Some points, one per row:
[-60 -56 -43  46 -16  34 -51 -55]
[ 42  37  38 -14  24   5 -45  43]
[-55 -30 -31  25  58 -15  -8 -46]
[-30  43  29 -22  36 -34  46  39]
[-45 -31 -38  31  13   0  -2 -37]
[-38   2 -14 -20 -28   0  44  -7]
[-22 -26 -22   7 -41  -8  41 -36]
[ 27  34  16 -26  36 -45  31  57]
[ 11  49  20   9  29 -21  43  30]
[-31  -3 -14 -31  32  -1   8  -8]
[ 10  41   5 -25  -1  25  31  33]
[ 11 -24 -17  22 -37 -22 -20 -26]
[-28 -22 -35 -21  -9  18   8 -42]
[ 23  60  22 -33  59 -21  43  58]
[-57 -56 -17  27 -52  12  15 -53]
[ 10  32   9 -11 -25  28  20  21]
[  8 -23 -19  21  40 -22   0 -38]
[-11 -22   2  17  23  15 -33 -19]
[ 36  48  49  -7  43 -14  28  53]
[-59 -41 -40  70  30  19 -24 -66]
[  3  23 -19   6 -37  -6  52  29]
[-60 -23 -33   1 -42  -2  53 -53]
[-57  13 -33   0  70 -17  -4 -43]
[ 46 -48  20 -23   5 -17   6  46]
[ -4  -1  -5   8 -12  -2  14   7]
[ 42  48  43 -18  26 -12  33  41]
[-33   4 -36  -3 -20  16  11 -20]
[-28 -13 -11  27  -1  41 -21 -29]
[-36 -15 -12   8 -15  -5  -7 -29]
[ 19  21  10  56 -45  14  -2   0]
[-15  20  -8 -34 -25  -2  52   0]
[-59 -28 -26  14 -54  -8  40 -55]
[ 21 -59   1   5  13  -3 -39 -61]
[-26 -40  -4  23  -7  22 -27 -27]
[ 46  41  52 -17  57 -20  20  53]
[ 38 -41  30 -36  64 -19 -18  47]
[ 36 -58 -44  49  26  22 -67 -48]
[ 39  63  44 -39  63   6  -3  54]
[-28 -50 -19  26 -11  25 -42 -63]
[-34  24 -17 -18 -27 -19  47  14]
[ 31  47  15 -26  14  34   5  20]
[ 40   3  10  11 -18  10 -39  12]
[-28  38   4 -16  -2   2  45  24]
[ 23   5  40 -35  30 -11 -43  46]
[-11  13 -24  -9 -31  19  33 -18]
[ 30 -14  12  -6 -14 -19 -30  22]
[ -9   4   1  51 -51  20  18 -30]
[ 21 -19   8  24 -35 -17   4   2]
[-53  30 -22 -21 -24   7  51  11]
[-44 -47 -29 -10  13  -1 -18 -38]
[-48 -57 -35  11   1 -26 -57 -70]
[ 17  29  55  30  -6 -17   5 -12]
[-70  -9  -9 -20 -50  -7  44 -55]
[-24  21 -16  34  18  14   1 -29]
[-14  26  16 -30  37  -9  17  53]
[-64 -67 -27  49 -29  47 -37 -68]
[  4  18  -4   8 -28  34  15  -1]
[ 23  46  -2   1 -24  12  34  42]
[ 15 -37 -12  34 -13  -4 -25 -24]
[-71   0  -9   9 -33 -11  23 -40]
[ 32  53  16 -33 -26  20  54  38]
[ 45  60  60 -25  51   0  -2  54]
[-19 -32 -31   5  32 -11 -25 -50]
[ 23  59  55 -30  56 -16  26  61]
[ 44  61  38 -13  51   4 -23  52]
[ 21  37  32 -35  -9   8  38  45]
[-13  32 -29 -36 -26  -5  58   6]
[ 34   3   5 -31   0   9 -38  32]
[-31  16  33  59 -22  92 -10  18]
[-41 -49 -16   6 -41 -30  24 -37]
[ 10   6  15  -8 -36  15  35 -13]
[-54 -60 -37  59 -18  22 -47 -58]
[  0  10 -30 -14 -15  -2  -6   5]
[ 29  54  29  -8  35 -15  40  46]
[-55 -41 -33  41 -24 -12  31 -42]
[-10 -38  -6 -15   5 -28  -2  -3]
[-18  26  -5  -4  -5  -9  43  -7]
[ 22   1  17  -4 -20   0 -17  17]
[-28  11 -12 -23 -15   2  32  -9]
[ 39 -26   1 -17  10  -6 -24  32]
[ 65 -77 -14 -21  64 -35 -62 -58]
[ 22  37  -2 -17   6   9   7  49]
[ -7   4 -29   9  18 -18  13  -8]
[ -9   1 -17   5  34  14  -4 -14]
[ -3  43  -3 -28 -22   0  49  26]
[-26 -49 -19  14 -14   8  -9 -35]
[  46  -30 -127   -6  -29  -18   94   42]
[-58 -45 -43  53  10  20 -20 -58]
[ 42  10  22  -4   8 -15 -28  30]
[ 30  47   5  32  30 -31  27  52]
[-68 -17 -36   0 -44 -14  60 -52]
[ 17 -30 -20  -5 -32 -27 -23   1]
[-27  39  -7  -2 -24  13  39  -7]
[ 31  46  33 -28   0  13  11  30]
[-63  -1 -21  -3 -41  -3  45 -46]
[ 44  36  22  11   2  16 -10  47]
[-22 -42 -27  27  46  -9 -35 -57]
[-67 -49 -39  15  -7  -9 -26 -56]
[ 28  53  37 -19  50  16  18  40]
[ 51  35  11   3  97  23 -42  23]
[11 42 -5  0 -1  8 19 42]
[  0 -15   1 -14 -22 -15  22  11]
[ 30  26  31 -27  29  -6   0  29]
[ 56 -73 -10  20  54 -32 -74 -44]
[ 38 -33  -8 -38  50 -16   7  34]
[  9   4  -6  53 -34   8  28 -35]
[-23 -30 -22 -25 -25  16   7 -17]
[-55 -49 -18   7 -12   9   4 -51]
[ 21 -61  21 -13 -13 -42 -20  -3]
[-53  -4 -22 -15 -21 -27  51 -24]
[  7  -6  13   5  37 -14 -45  14]
[ 33  37  51  -4  -6  10 -37  37]
[ 16  47   6 -16  15   2  15  46]
[-39 -18  -7  15 -32 -19  41 -16]
[-23 105  -1  27  54 -22 -71  62]
[ 91  88  78  27  -9 -34  42  36]
[-31 -18  -2  11   3   3 -22 -28]
[-21  24  18 -19   0 -25  33  17]
[ 26  21  25  -3 -30  -6  -3  24]
[ 24  43  50  -8 -14  47 -32  22]
[-60  42 -38   2  52 -10  55 -30]
[-49 -37 -33  60  22  22 -38 -46]
[-32   8 -12  -2 -16 -21  15 -11]
[-72 -12 -46  20  26  60  19 -27]
[ 11  18  19   9  -5 -15  18  24]
[-25   0  -3 -24  -7  21  31 -14]
[-13 -32   0 -27  -7 -17  16 -10]
[ 32   6  11 -26 -20  23 -22  36]
[-15   7 -10 -18 -24 -19  47  20]
[ 26  33  28 -12 -13  34   2   6]
[-31  22  19 -14 -25 -19  47  30]
[-20  20 -10   9 -17  -6  37 -11]
[  5 -21   7   7 -43   3  33 -35]
[ 61 -61  12 -43  50 -20 -64 -45]
[ 29  56  47 -27  61  15  23  55]
[-26 -12 -13  22  32   0 -24 -21]
[ 31  49  46 -14  44 -25  32  45]
[ 14  27  10 -11 -19 -20  55  36]
[-57 -50 -42  49  -4  21 -39 -59]
[-50   2 -39  22  62 -22   4 -36]
[-127   33  -46 -124  -33   13   35  -13]
[  5  10   9 -20 -11  23  21  15]
[  3  -4  12   4  15   3 -41  12]
[  6  23   7 -24 -29   6  52  18]
[ 47 -73 -30  15  62   3 -64 -61]
[ -3 -13 -25  -8 -38  -5  11 -27]
[ 16  15  -2 -11  13   7  -1  15]
[-33  -5 -26 -24 -36  14  31   0]
[ 26   5  27  19 -38  -7  21  16]
[ 19  51  23  25  16 -44  36  44]
[ 25  53  52 -33   5   0  11  55]
[ 18 -11  17 -10 -13  -7  -5   4]
[ -7  33 -32  24  -4 -24  41  19]
[ 42   3  47  -3  22 -10 -57  44]
[-60 -55 -34  28  -7 -18 -28 -61]
[-63 -17 -23  -7 -33  -9  31 -45]
[ 41 -14  37 -31  44 -12 -25  54]
[ 55 -66  -4  -7  72 -31 -61 -53]
[ 23  -8  -3   8 -28   4 -34   9]
[-20 -14   0 -25  -2 -16  24 -17]
[ 20  39  36   3  -8 -31  39  29]
[ 29 -30 -28 -20  15  -9  15  15]
[ 46 -22  11  -8 -26 -17 -34  32]
[-15 -29 -55  -3  31  66 -54   4]
[-29  -1 -25  30 -19   1  24 -16]
[-75 -57 -37  18 -14  10   6 -54]
[-60 -57 -43  48 -29  42 -45 -65]
[ 13 -72 -34  47   5  23 -57 -65]
10 more points follow, each with its number after it:
[-14 -56 -46  37 -30  24 -24 -61] 0
[-17 -58 -35  33   8  49 -51 -52] 1
[ 43 -23  30   6 -22 -80  16 -21] 2
[ 25 -13 -14  42 -25  -6  10  -8] 3
[ 18  31  38 -22 -18 -30  41  34] 4
[ 19  18 -28 -20 -29  15  44  14] 5
[-12  53  36 -29  24 -30  35  29] 6
[  6  21   5  22 -28   9  28  15] 7
[ -3  12   0   4   7  28 -16   1] 8
[-27   5 -20  17  17  -6  20 -19] 9
Which three of these numbered points are nearest to each point below, ignoring the 3 directions in which the first points spread most? Their numbers follow each, nearest first.
[   9  -43   13   27    7 -100   18  -67] > 2 4 6
[ 19   5 -50  78 -13 -39  -4  -9] > 3 9 7
[ 27   1 -26 -81  97  11 -38  48] > 5 0 1
[ 65  41 -63  86  -4 -59  18  22] > 3 9 7
[ -8  26 -21  20 -19 -12  53  12] > 3 9 7
[-15  19 -35 -33   6   8  40  -9] > 5 0 9
[ 29  44  -1  43  -6 -27  34  35] > 3 9 7
[  7 -31   6 -26 -18 -29  39   9] > 4 6 9
[-72  28  13 -16 -41  -9  51 -30] > 6 4 9
[  9  31  20   5  14 -15  34  14] > 9 7 3
[ 31  26  20   2 -12 -17  22  31] > 9 7 3
[-15 -25   6   9  -4 -72  31 -48] > 2 4 6
[-20  39  21  -5   0 -11  12   2] > 6 4 9
[31 62 26  5 69  2 -6 58] > 7 9 0
[ 104  -24   55   13  -14 -117   -5   -4] > 2 4 6
[  4 -46 -31  29 -18  27 -20 -36] > 0 1 7
[-7 23  2 15 35 13  1 16] > 7 8 0
[ 20  41  -3  36   3 -16  35  20] > 3 9 7
[  5 -65  -8  17  24 -19 -47 -47] > 4 6 9
[ -8 -16 -31  13  20  18  -9 -32] > 0 9 5
[-50 -54 -43  47  36  23 -42 -58] > 7 8 0
[  8 -32 -35  44 -39 -17  25  -7] > 3 9 7
[ 29  38  34  -5 -12  24 -23  36] > 8 1 0
[-46 -44 -39  54  30  11 -27 -54] > 7 9 3
[ 28  46  20  52  -7 -15  41  40] > 3 7 9
[ 24  50  35  -5   5  11 -24  39] > 8 7 1
[-12  15 -14 -15  -5  46  21  32] > 1 8 0
[ 17  55   0 -10  12   9  43  35] > 0 7 9
[-97  68  25  -4 -79 -36  52 -40] > 6 4 9
[-59 -46 -38  14 -34  59  18 -53] > 1 8 0
[ 16  34  49 -14 -26 -17  29  25] > 6 4 9
[ 11  -2 -16   5   9  17   0   8] > 0 5 1
[ 35  15  21   6 -11  28 -31  17] > 8 1 0
[ 53  -2  49  -7  -1  -3 -60  12] > 6 4 8
[ 26 -11 -13  12  60  18 -53 -17] > 0 8 1
[ 51 -75  30  37  42 -45 -58 -68] > 2 4 6
[ 42 -63 -20  44 -16 -52 -69 -59] > 2 4 6
[-25 -58 -39  59 -42  23 -11 -52] > 7 9 0
[ 35  39  33  -7  -7  18 -17  41] > 8 1 0
[-24  -6 -37 -34  17  17  40  14] > 5 0 1
[-34 -46 -43  27  10  56 -40 -62] > 1 8 0
[ 29 -51 -42  -5  67  -4 -52 -49] > 5 0 9
[  45  -12  -32 -113  123   29  -81   72] > 5 1 8
[ 50 -60   9 -26  43 -31 -27 -16] > 4 6 2
[ 32  43   1 -37  20  49  16  46] > 1 5 8
[-64  35  20 -22 -40   5   4 -79] > 6 8 4
[-12  28  13 -17  -1  -4   7  -1] > 6 8 4
[ 24 -18  -5   8  26  12 -37 -12] > 0 8 9
[ 14 -67 -33 -24  17  29 -43 -53] > 5 0 1
[-61 -43 -53  -3 -25  56  32 -58] > 1 5 0
[ 40 -60 -55   5  75  -8 -60 -64] > 5 0 9
[ 15 -33  -7  25 -22  -8 -18 -22] > 9 4 7
[ 37  37  37  -7 -18  24 -22  41] > 8 1 0
[ 14  -8 -21  28 -34 -11  29   9] > 3 9 7
[-39  20 -30  -6   0   1  21 -13] > 0 9 8
[ -9  10 -39 -16  43   1  28   7] > 5 0 9
[ 36 -30  16   3  43 -26 -32  -6] > 4 6 9
[ 40 -63 -41 -14  54 -22 -62 -40] > 5 4 0
[-22 -11 -23  -5 -16  11  12 -18] > 0 8 5
[-49  -5 -32  26  27  13   1 -25] > 7 0 9
[-18  20 -32 -34   9  -1  45  20] > 5 0 9
[-17 -32 -57  -7  39  66 -34   3] > 1 5 8
[ 38 -40   4 -16  47 -33 -17  42] > 4 9 6
[ -1  24 -28 -37  38 -23  39   2] > 5 0 9
[ -5  11   3   6   4  25 -19   1] > 8 1 0
[ 27  52  33 -40  10  45  24  54] > 1 8 0
[-37 -18 -35  16  63 -16 -28 -43] > 9 7 3
[-62  -6 -50  52  48  19 -30 -60] > 7 8 0
[-55 -10 -51  -8   0  40  19 -33] > 1 8 0
[  4  25 -29   2  46 -42  43  18] > 3 9 0
[ 38  33  26  29  32 -32  32  51] > 3 9 7
[ 32  47  21  -9   7 -15  44  44] > 9 3 7
[-45 -41 -22   2 -21 -28  22 -30] > 4 6 9
[-11 -55 -77  79  36 -18 -75 -10] > 3 7 9
[-37 -31 -39  13 -30  14   5 -40] > 0 9 8
[ 13 -56 -25 -23 -25  10 -17 -48] > 5 0 4
[-47  21 -36  10   5  40  36 -28] > 1 0 8
[ 49  41  47 -16  22  12 -55  45] > 8 1 0
[-16  13 -14   9  42 -17   6  -7] > 9 3 7
[ -5  21  13  25 -15   5  12  11] > 7 9 8
[  4 -64 -47  37 -18  35 -49 -76] > 0 1 5
[ -9  -2  23  -3  -6 -19   5  -6] > 6 4 9
[ 40  59  31 -22  57 -23  29  58] > 9 3 7
[-19 -27 -14  24 -10  23 -36 -34] > 8 7 1
[ 44  53  16 -10  46  11  18  57] > 0 7 1
[-52  35  22 -31 -25 -11  44   6] > 6 4 8
[ 36  48  19 -31  14  46   9  41] > 1 8 0
[-77 -50 -26  25 -26   9 -13 -78] > 6 4 8
[ 53 -73 -17 -23  63  -2 -70 -59] > 5 4 0
[ 42  57  44 -22  64   8 -43  47] > 8 1 0
[ 18  49  22 -13  -5  16   1  41] > 8 1 0
[ -1  48   0  -6  -3 -13  46  22] > 9 0 7
[ 44  48  41 -22  41  42 -18  59] > 1 8 0
[ 41  49  16  23  53   3 -13  45] > 7 3 9
[  7   9  12   0  -1  15 -32  13] > 8 1 0
[  4 -13  15  28 -50  -8 -20 -66] > 6 4 9
[ 23 -26  -4   6  11  19 -27 -16] > 0 8 1
[ 47  53  19 -41  46  43 -18  51] > 1 8 0
[ 28 -31  20  -5  33 -31 -28 -13] > 4 6 9
[ 18  67  -7  -2  18 -25  48  32] > 3 9 0
[-29 -47 -10   0 -31 -35  23 -15] > 4 6 9
[ 13  20  39   6 -33 -13  18  21] > 6 4 9
[ 38  42  36 -32  41  39  -9  56] > 1 8 0
[ 50 -72  20 -12  58 -34 -58 -33] > 4 6 2
[-33 -44 -41  33 -37  27  -3 -58] > 0 7 8
[-34 -41 -13  36 -38  27 -45 -33] > 8 7 1
[-13  19 -19 -15  37  35   3 -12] > 1 8 0
[29 26 24 22  2  0  2 34] > 7 9 3
[-23 -11 -30  23 -43  28  28 -23] > 0 7 1
[ -1 -62 -34  45   1   1 -51 -59] > 9 7 0
[ 35  44  25  51   3 -23  27  37] > 3 7 9
[ 33   6   2  -6  33  -3 -33  14] > 0 9 7
[ -5 -37  -5 -13 -22 -25  28 -32] > 4 6 9
[ 49  59  45 -10  52  18 -31  58] > 8 1 7
[ 22  51  16  -7   0 -19  38  41] > 9 3 7
[ 36 -33  17  -7  41 -25 -37  11] > 4 6 9
[ 25  55  -7  -7  29 -19  49  38] > 3 9 0
[ 54 -70  22   3  63 -30 -56 -28] > 4 6 9
[ 67 -80  29 -19  77 -29 -78   7] > 4 6 9
[ -48 -126  -62   84 -112    2   74  -12] > 3 9 7
[ 14  52 -14   3  -9 -31  47  36] > 3 9 7
[-37   0 -33  32  23  12  -7 -27] > 7 0 9
[-64 -48 -36  60 -22  15 -24 -68] > 7 9 8
[ 20  23  15  -3 -29 -11  41  21] > 9 4 7
[  5  41   5  14  -6 -42  48  33] > 3 9 4
[ 34  54  41 -15  31 -17  38  47] > 9 4 7
[ 36  39  38 -10  31  20 -29  44] > 8 1 0
[-27 -42 -22   1   2 -20   2 -23] > 4 6 9
[ 32  39   9  14  -1 -23  36  24] > 3 9 7
[ 37  42  40   0  21  12 -38  52] > 8 7 1
[ 39  47  52 -20  30   5 -38  50] > 8 6 1
[-70 -55 -42  53  -2  30 -13 -66] > 7 8 1
[-65 -16 -40  37  56  22 -17 -50] > 7 8 0
[ 37  17  11  -7  38  48 -35   3] > 1 8 0
[ 53 -69  10 -10  58 -38 -66 -33] > 4 6 2
[ 49 -34   4 -25  63 -34 -23 -20] > 4 6 5
[ 59 -66  13  -5  78 -33 -68 -28] > 4 6 9
[ 16  48 -10   0   2  13  57  38] > 0 7 3
[-46 -32 -28 -28  -6 -16  45 -33] > 4 6 5
[ 36  40  34 -24  48  15 -43  48] > 8 1 0
[ 25   6 -37  -6  55  -9  26  14] > 5 3 0
[ 21  32   5 -20 -36   8  32   2] > 0 5 9
[ 19 -40   3  18 -32 -31   6   3] > 4 6 9
[  9  43   2  17   2 -13  54  18] > 3 9 7
[ 27  46  57 -15  45   9 -38  51] > 8 1 7
[ 11 -32   7  13 -34  17 -53 -13] > 8 1 0
[-43 -55 -38  27 -45  41  12 -57] > 1 0 8
[ 40  36  24 -17  -4  14 -30  44] > 8 1 0
[ 40 -43 -10 -27  27  -8  -7  40] > 5 4 0
[ 26  -1  23  10 -43 -12 -46 -17] > 6 4 8
[-22 -10 -15  20  42  10 -23 -23] > 7 0 9
[  0 -37  52 -86  32  52  20  41] > 1 8 5
[-42  15 -10  -5 -33  -4  34 -29] > 6 4 9
[-21  44  21 -27   6  -9  26  -4] > 6 4 9
[ 38  -7  -9  13  37   5 -26 -12] > 0 9 7
[-70  14 -44  -6 -43   6  54 -39] > 0 9 8
[ 18  33  -7  16 -23 -14  31  33] > 3 9 7
[-36 -58 -36  22 -41  47 -13 -56] > 1 8 0
[ 15  47 -14  -3   1 -25  39  33] > 3 9 0
[ 15 -64  -5   7  34 -22 -43 -45] > 4 6 9
[ 37 -74 -35 -31  66 -22 -56 -43] > 5 4 0
Now 10 new points, numbered from 0 again:
[-2  5  0  3 -5 12 10 -6] 0
[-29  22 -38 -24  -1  -2  42 -20] 1
[-27   7  -1 -16  -7 -16  43  -4] 2
[-43 -46 -21  18 -19  16 -16 -60] 3
[-24 -21 -27  25 -33  28   4 -34] 4
[-17   0 -15 -36  -7  -4  15  -2] 5
[-30  11   2  15 -16   8  14 -14] 6
[ 34  27  -4 -23  -6  18  -2  28] 7
[ 12  37   3 -25  -4  22  16  35] 8
[ 16   3  12 -10 -18 -10  -3  25] 9
Which three of these numbered points are nearest to each point below, ignoring the 3 directions in which the first points spread most? Their numbers follow each, nearest first.
[ 54 -72  27   1  69 -37 -69 -28] > 2 9 5
[ -1 -16 -34  -9  -5  27 -20 -26] > 7 8 1
[ 17  52 -20 -18 -39  18  31  28] > 7 8 1
[ 38  14  46 -18   6   7 -21  38] > 3 9 0
[ 38  54  51   8  46  -6 -25  54] > 6 4 3
[ 25 -72  -1 -35 -99   7 -31 -47] > 5 9 2
[-19 -12 -23 -53 -12   6  26  13] > 5 7 9
[  6   9   8 -14  -6  36  -5   9] > 8 4 7
[ 27   9 -20   5 -44   0 -31  12] > 7 8 9
[-51 -63 -43  30 -31 -14 -55 -56] > 9 6 2
[ 14  22  13 -18  -3  17   4  33] > 8 0 4
[ 45  50  52  -4  46  -2 -14  45] > 6 3 0
[ 22 -51 -40  21  60  -6 -59 -54] > 1 0 2
[-63 -35 -38  11 -18  -6  -6 -46] > 9 2 3
[ 53 -36  25   5  39 -11 -51  -2] > 2 9 3
[ -1  -2  -3   8  -7  14   5 -22] > 0 4 3
[ 43 -50  20   8  25 -19 -39 -28] > 2 3 9
[ 30 -32  12 -24 -46  -4 -22 -12] > 5 9 2
[-43 -35 -11  49 -35  20 -21 -43] > 6 4 3
[ 28  29  -4 -28   1  13  23  31] > 7 8 1
[-38  39  13 -20 -31   5  45  -5] > 3 6 0
[  3  14  -2 -17  23  18 -11  15] > 8 7 4
[ -5  52 -14 -29 -30   6  44  36] > 7 8 1
[-37  32 -10  -5 -30 -20  43  34] > 9 2 6
[ 37 -41  31   9  34 -27 -38 -11] > 2 9 3
[-22 -26 -26  36  -7  27 -19 -40] > 4 0 6
[ 31  37  34 -34  47  24 -22  48] > 8 3 4
[ 32  38  25 -25   5  22  -5  46] > 8 7 4
[  7 -12 -31  -3 -46 -12   2 -26] > 1 5 9
[-25  17   9  -8 -30   3  36  -1] > 3 0 6
[ 27  56  -4 -24  -7  16  40  37] > 7 8 1
[ 22 -50 -30  16  18  -6 -35 -49] > 1 2 0
[-98  21 -19  96   7 -25 -27 -51] > 6 4 0
[-33 -46 -34  26 -15  14  -3 -48] > 0 4 3
[ 26  34 -12 -17 -39  30  19  10] > 7 8 1
[ 30 -28  15 -32 -42  10 -19 -12] > 5 3 9
[ 23 -16  27  -6 -12 -29  13 -10] > 2 9 3
[ 36  16  28 -20  18 -21 -14  63] > 9 2 5
[-14  32  10  -1  29   8  47   0] > 0 4 6
[ 10  40  34  29 -45   1  32  -2] > 6 0 3
[-37 -17 -27  18  22   2  -4 -33] > 0 4 6
[ 26 -44  23  -1 -34 -30   0 -33] > 2 9 5
[ 37 -22 -14   1  61 -10 -37 -10] > 1 2 0
[  7  39 -27 -19  44 -21  44  36] > 1 2 9
[ 37  -1  41 -28  27 -26   5  19] > 2 5 9
[ 29 -51 -13 -28   3 -24 -48  -6] > 5 9 2
[  4   3 -31  -4   1  21   4   0] > 7 8 4
[-25 -30 -25  12 -38 -11 -14 -32] > 9 2 3
[-88 -30 -48  17   1  13  15 -64] > 0 3 6
[-15  29   8 -26 -21  -9  32  25] > 9 3 5
[ 37  36 -31 -42 -40 -32  -2 -41] > 1 5 7
[ 23  47  34 -46  47  37   5  51] > 8 7 3
[ 36  35  48 -31  39  -1   1  47] > 3 0 2
[ 62 -82   9  20  74 -32 -75 -55] > 2 1 0
[-67 -62 -28  53 -39  12 -33 -78] > 6 3 0
[ -5  43  38  24 -28   5  34   7] > 6 3 0
[ 41 -33  -4 -26   2 -17 -50   8] > 5 9 1
[ 11 -29  -3  10  -2   2 -41   1] > 9 3 0
[ 12  44  32   4 -16  -1  27  38] > 6 0 3
[ 38  40  37 -17  29 -19 -18  58] > 9 3 6
[ 21   5  30 -10 -18 -25  26   2] > 2 3 9
[ 18  45  41 -40  52   8  11  36] > 3 0 8
[33 50  7  4  5 16 19 49] > 4 0 8
[ -1  46  34 -26  29  -7  16  38] > 3 6 9
[ 43  46  45 -37  21   9 -11  43] > 3 8 0
[ -1 -62 -10  10  20 -13 -33 -39] > 2 9 5
[ 32  48  32 -29  34  25 -31  51] > 8 7 4
[-33 -44 -39  43  35  29 -51 -47] > 4 0 6
[ 50  54  42 -44  29  20   6  63] > 8 7 3
[ 14 -44  -5  10  26 -25 -28 -39] > 2 9 1
[ 35 -60  -2  24  47 -32 -54 -37] > 2 9 1
[ 40  53  36 -20  62 -14   5  47] > 0 3 6
[ 36  44  47 -38  61 -22  32  62] > 2 9 3
[-27  12 -33 -22 -32  22  33   0] > 7 8 5
[-64  32 -15  57  10 -25  -3 -21] > 6 4 0
[-35 -13 -19 -25  -6   8   8 -14] > 5 9 8
[-63 -61 -50  48 -25  42 -28 -69] > 4 0 6
[ 36  48  32 -38  41  34  -1  50] > 8 7 4
[-35 -26 -34 -27 -10  -2  23 -39] > 5 1 2
[ 24  35  20 -23   1  38 -22  37] > 8 7 4
[-21 -26 -13 -12  14  27 -33 -21] > 8 3 7
[ -6 -28 -34 -25 -38 -25   2 -24] > 5 1 9
[-16 -36 -44  38  63  25 -41 -49] > 4 0 8
[ 16  42 -24  -6 -24   7  40  48] > 7 8 4
[ 51  49  50 -30  60  -7 -29  55] > 3 0 9
[ 24 -29 -23 -29 -28 -26  -9  15] > 5 9 1
[-47  -7 -18 -18  -4 -14  39 -22] > 2 9 5
[  8  14   7 -31  36  28 -12  11] > 8 7 3
[ 34  18  29  -2 -19 -14 -10  45] > 9 6 3
[ -1  11 -29 -14 -23  -5  10 -10] > 1 7 5
[  4  10  21  32 -26  -2  15  -1] > 6 0 3
[ 22  28  40 -30   5   0   6  39] > 3 9 0
[ 18 -42 -27 -22 -27 -36 -15 -24] > 5 1 2
[ 10   4 -26  -2  30 -11   7   6] > 1 0 9
[ 17  43  47 -22 -13  23  27  27] > 3 0 6
[ 32 -17  -8  17 -41 -13 -21  13] > 9 2 0
[22 47 46  1 -2 -9 10 39] > 6 3 0
[-30  31  25 -21 -27  27  40  30] > 3 6 0
[ 30  43  41 -24 -14 -16  50  46] > 2 3 9
[-53  -8 -19   0 -44  12  33 -44] > 3 0 6
[-59  15 -17 -11 -43   2  44 -40] > 3 0 6
[ 22 -63  22 -13  22 -30 -31 -44] > 2 5 9
[ 32  -5  -8 -21 -40  -5 -19   7] > 5 1 9
[-32   1  -3 -20 -33  -8  50 -13] > 2 9 3
[  4  47  41 -29  31  22  10  45] > 3 0 6
[ 36  38   2 -28  -7  22   9  46] > 7 8 4
[-25 -28 -12   3   1  -8 -21 -22] > 9 2 3
[26 68 48 34  6 -6 26 39] > 6 4 0
[ 31  39  30 -24  41  10  19  39] > 0 3 4
[ 36  36  24 -24  -6  20 -15  59] > 8 7 4
[ 22 -30 -23  -6   4   1  15 -34] > 1 2 5
[ 31 -33  -8   5  -4  -1 -34 -32] > 1 2 0
[-67 -41 -54   8   3  51 -31 -59] > 8 7 4
[-19   3 -30 -15  -3  13  33 -20] > 1 7 0
[ 45 -60  35  -6  38 -38 -60 -42] > 2 5 9
[-39 -22  -8  38 -21  17 -18 -26] > 6 4 3
[ 34  28  21 -21   3  30 -24  40] > 8 7 4
[ 42  45  47 -35  60  -8  -3  51] > 3 0 2
[  9 -58 -22  39  -3   7 -60 -51] > 0 6 4
[-66 -23 -17 -14 -43 -12  50 -45] > 2 9 5
[ 49 -35 -15 -13  44 -20 -25 -25] > 1 2 5
[ 18  50  13 -28 -30  25  39  37] > 8 7 4
[-28 -67 -52  36 -23  -6 -63 -62] > 9 0 7
[ 50   8  24 -19   5  25 -45  39] > 8 7 4
[-40 -50 -40  53  39  35 -46 -55] > 4 0 6
[  9  18  22  11 -11  10  -8  17] > 6 3 0
[ 14  -9   3  11  15  -1  -2 -12] > 0 2 3
[-31 -29  -5   9 -21  33 -15 -33] > 3 0 8
[-33 -47 -27 -10  -9  14 -11 -55] > 5 3 2
[-14 -35  -2  -2 -14 -11  26 -10] > 2 9 5
[-26 -29 -67  22 -19 -31 -56 -95] > 1 9 7
[-11  -4 -10 -14 -12  22  10  -2] > 8 0 7
[-65 -33 -23   1 -40  -5  38 -50] > 2 3 9
[  2  37 -14 -11 -19 -12  45  13] > 1 0 9
[-19 -24 -41  12  59  -9 -28 -54] > 1 0 2
[-53 -36 -47  11   0  31 -31 -66] > 8 7 4
[ 24 -19   7 -13   9 -13   8 -11] > 2 1 5
[ 12  41  37  15 -19 -17  32  28] > 6 0 3
[ 35  51  26 -34   6  13  18  54] > 8 7 0
[ 17 -41  47 -72  44  26   2  47] > 5 2 3
[ 37  24  -3 -19 -14  23 -12  38] > 7 8 4
[  6   9 -27  39 -46  28  28  -1] > 4 0 6
[  7 -50 -43  25 -23  32 -30 -42] > 7 8 4
[ 42 -26   2  -6  23  -6 -40 -29] > 1 2 5
[-60  -7 -24  29  14  -4   2 -47] > 6 0 3
[ 46 -31  22  13  31 -16 -36 -19] > 2 0 3
[ 32  24  -9 -14  -5   2   5  49] > 7 8 9
[ 39  57  42 -22  63  -7  16  50] > 0 3 6
[ 34  36  25 -25  -2  13  -7  49] > 8 7 3
[ 26  12  41  -6 -13  11 -10  32] > 3 6 0
[ -4  31  21 -13 -28   3  24  26] > 3 6 9
[-51 -34 -26   6 -31  14  11 -59] > 3 0 2
[-36 -67 -40  38  -8  36 -47 -67] > 4 0 8
[ 57  48  12 -37  34  35 -32  43] > 7 8 4
[-24  -2   9 -17  -9   0  13 -10] > 3 2 9
[-40 -26 -31   6  53  17 -34 -60] > 0 3 4
[ 59   0   0   5  -6  -1 -57  41] > 7 9 8
[ 98  66 -11  -1  -8 -47 -92 -21] > 1 7 9
[ 30  -2  41  -9  39 -17 -42  55] > 9 2 3
[ 14  26  21  50 -45  -8  19  17] > 6 4 0
[ 42 -30  -1  18 -22 -13 -39  11] > 9 2 0
